Each path below is one point turned by a fixed rotation once a step. After each direction that follows a path, write how fast that rotation turns it, in degrees each step (0 if it stays still).
Each turn is a multiple of 5 degrees from 10 to 175, or 0.
Each row of a path follows its step; steps can be skipped.
path 1
step 0: [ 19  -8  -5 -17  -9   1  30 -12  18 -17 -18 -16  -3   0   9   7  -6 -16
  19   4  -4   9   2  -3  -4  -9  -3  -8  -8   7  -8 -13   8 -30 -19   7
  19   8 -13 -19  12 -11  11  -5]
step 2: [ 20   4  10  -5 -14 -16  17  -7  15  11   2  24   0  19  -1 -16 -14   7
  12 -13   4   1   3   1  -3 -15   5 -12  -8  -3  -9 -16   9  26  -7  14
  25   8 -10  -7 -26  10   0  16]
step 3: [ 12  -6 -12 -27  12 -12  13 -12  35 -17 -17   3  12   3 -14  -5  18   4
   0 -22  -5   3  -9   2   5   9 -15  -6 -23  -8   3  -4 -22  -5  13  -8
  13   4  -7  -5  -1  -3  15 -14]
step 5: [ 16  26  -7   8  13  -4   5  -1  20 -11 -26   2  11  11   7 -17 -23  -1
  -3   0  -2   1  -7   5 -16 -28  26  -8 -11  13  14 -10   0  -1   9   9
   5 -16   2  -3 -20 -13  12  -1]
step 8: [ 32   4   0  -4   7   2  21   2   8   1  -6   3  11  -1 -16   7  -5   9
  -6 -34  -7 -23  -1   1 -18 -13  14 -19   9  20   1   7   0  -1  24  -1
 -14   3   4 -21   1 -12 -14   4]
step 9: [-28  15 -21 -14  17 -10  -5 -11   5   7   2   8  -7 -10  -5  11 -30  10
 -24 -16 -14   4 -12   4  -8 -16  12   0   5   2   3  14 -18  -8   3  -3
  16  -4  -2 -18 -20  -1  12 -12]
step 11: [ 12  20   3  -6  16 -26  22   4  -6  -7  10   6 -10  -1 -18  -6 -10  -8
  -6 -12   2   6 -13  15  -5  18   3 -14  21  11  -5  12 -17  -8   5  12
 -21 -15   3  14  -3 -32  -1  -2]
step 12: [ -9 -11  -4 -18 -11 -20  12  -3   4  10   4  16 -26  -8 -19   9  -6  12
  -9 -13 -18   9  -8  -1 -28 -18  -2   6   8  15  -9  -4  15   9  -5   7
 -12   5  -8 -21 -20   1 -10  21]
step 14: [ -6  14   6 -32  13  -5  12  -6  -9  12  20   6  -8  10  -4   9  -3  -9
   9  -9   5  13  -3  11  -1 -27   0 -20  18   6 -14  -4 -11 -22 -15  -3
   4   3  27  -1  16  -9 -19   1]
Speeds:
[-4 -5 -7  2 -6 -2 -4 -2 -1 -1 -5  6  5  6 -5  3  0  3  1  1  2 -1 -5  0
 -4 -3 -1  1  5  1  1  0  2  4 -2  2  1  5 -3 -1 -9  0  4 -8]
110
[-3  6 -5  3 -2 -2  2  4 -1  1 -8  5  2  3  4 -1  6  0 -2 -4  1 -6  3  2
  5  0 -1 -2 -4 -1  8 -7  3  1  3 -2  3 -3  8 -2  1  3  6  2]
25
[-1 -2  6 -4 -5 -1  1 -4  3 -5 -4 -4  2  2  0 -4 -1 -2 -5  3 -1  0  2 -4
  0 -9  1  6 -7 -2  0 -6 10 -1  1  3 -5 -1  0 -4 -2 -4 -4 -2]
145
[-1 -2 -2 10  4 -3 -1  4 -6 -2 -3  1 -2 -4  0 -5 -4  8 -3 -1 -4  0  3  7
 -6 -5  4  2 -4  2  1  2  3 -3  3  1  5  5 -4  1 -2  3 -5  4]
100
[ 3  0 -4  6  3 -3  0  4  3  5 -2  4 -4  6 -1  4  1 -2 -1 -1 -2  3 -5 -9
 -3  5  4  5 -4  2 -1  2  5 -6 -1 -1 -4  0 -3 -6  8  1  0 -2]
90
path 2
step 0: [ -7  19  15 -23   9  13 -12 -10   6   7   6   8 -17   2 -15 -17   8  25
  17   9   6  22  -3   1   4 -15   6 -14   5  -6 -10   9  25   7   4   5
  -8  -1  10  -7  -6 -17  24 -14]
step 3: [ -1 -14  -5   1   4  14   3 -21  -1  11 -26 -10   5   5   9 -10   8 -21
   4  -3   5  25  -3 -27 -10  16  -9 -11 -24 -18  -2  11 -18   8 -25   8
   2   0   5  -7  -5 -11  10 -14]
step 5: [  5  15 -27  -3  18   6   4  10 -38   3  -5  -4  20 -12  -2   6  16  -3
  10   9  -4  15 -24 -18  -9 -13   0   0  14 -11 -15  14  -5   0  -5   9
  -7   0   0   5  20   1  11   3]
step 6: [  5  15 -12   8  23 -26  13  -3  -9  -6 -15  -6 -13 -11  -3   6 -14  19
 -15   0  -5 -19   9  -3  -1  23   2 -11  15 -11  17  -2 -22   6 -27   4
   0 -11 -10   6   9   7  -2 -15]
step 8: [  4  15 -17 -12   7   6 -13  -2  -6   7   0  -9 -21  13 -14   9  -5  12
  17 -19 -20   8   8  -9  22  -2 -14   7  -2 -13  -1 -15  10  10 -20  13
  23  -6 -23  10 -17   1   1 -12]
step 11: [  7  -6   2  -1   2 -13  16   6   8  21 -11 -24  -1  13  15  18   4  -9
   0 -20 -12 -12   6  19 -12  34   9 -11 -23  -1  -6  -4  11  -9  -2   5
   8 -14   3 -20  -9 -11   5   5]
step 12: [ 11 -14 -16   9 -10  13   2  -1 -17 -12  11 -23  -1  19  25  -9  15 -14
   4 -10  12  29 -17   2  -8  10   8   8   0 -21   0  -3 -20   2  15  10
   0   5   4   4 -17   1  -6  16]
step 13: [  3  15 -19 -17 -10   3  27  14 -13 -15   1 -12 -13 -19   6  14  -3   3
  -8   8   6  10 -14   0   8  21   4  18 -31  11 -11  17  -5   5 -21  -4
  10 -21   0  -4   1   2   4   2]
step 14: [ 11   3 -15  -8   1 -11  13   7 -21  -8   6 -15   2  -6   4   2   5 -12
 -19  13   4 -26  -9  12  -9  11 -10  10  39 -15 -27  -2 -16 -12   8 -12
  -7  10   0  -6   2  -4   5  11]
Speeds:
[-3  4  3  3 -5 -1  4 -6 -1  0 -4 -4 -2 -4 -7  0  5 -4 -5 -1 -4 -6  5  5
 -4  2  5  0  2 -2 -1 -2 -6  4  3  3  3  9  3 -1 -5  4 -3 -2]
140
[  0   4   6  -1  -1   3   2   6   1   4   1  -3  -4  -2   0   1  -2   1
  -3   2  -2  -2   3   5   7   2   6  -3  -1   0   2   6   6   0   2   4
  -4 -11   3  -5   3   4  -5  -3]
160
[ -1   2 -10   4  -6   1   2  -4  -1   2  -2   7   2   6  -5   2   1  -1
  -4  -1   4   3   4   8   4   0   0  -4   6   3  -3   4  -4  -4  -3   0
   1  -5  -2   3   5   2   2  -1]
40
[-2  5  0  2 -1  2  5  0 -1 -4  2  0 10  6  5 -8 -3  4  0  0 -4  0  6 -1
 -2  2 -1  4  5  3  3  1 -3  0  8 -2 -6 -3  1  2 -7  1 -4  1]
140
[-1  3 -1 -2  0  5 -6  9  4  2  3  1  1 -1  2 -1 -3 -1  5 -1  2  6  4 11
 -1  5  4 -5 -1  3  0 -6 -2  5 -2 -1  1  4  4 -2 -6 -3  5  2]
35
[ -3   7   3   5   4   4  -4  -4   5  -1  -2   1   1  -1  -9   2  -2   1
   5   0  -4   4  -2  -6  -1   2  -1  -5  -2  -4   2  -1  -3  -8  -2   1
 -10   1   5  -1   2   1   4   0]
10
[ 1 -9  0  2  0  1  7  0  3  1  5 -4 -1  0  0 -2 -5 -1  3 -2 -3 -1  9 -4
  0  2 -2 -4  6 -2  2  7  3 -6 -5  1  5  5  7 -1  0 -4  2  0]
90
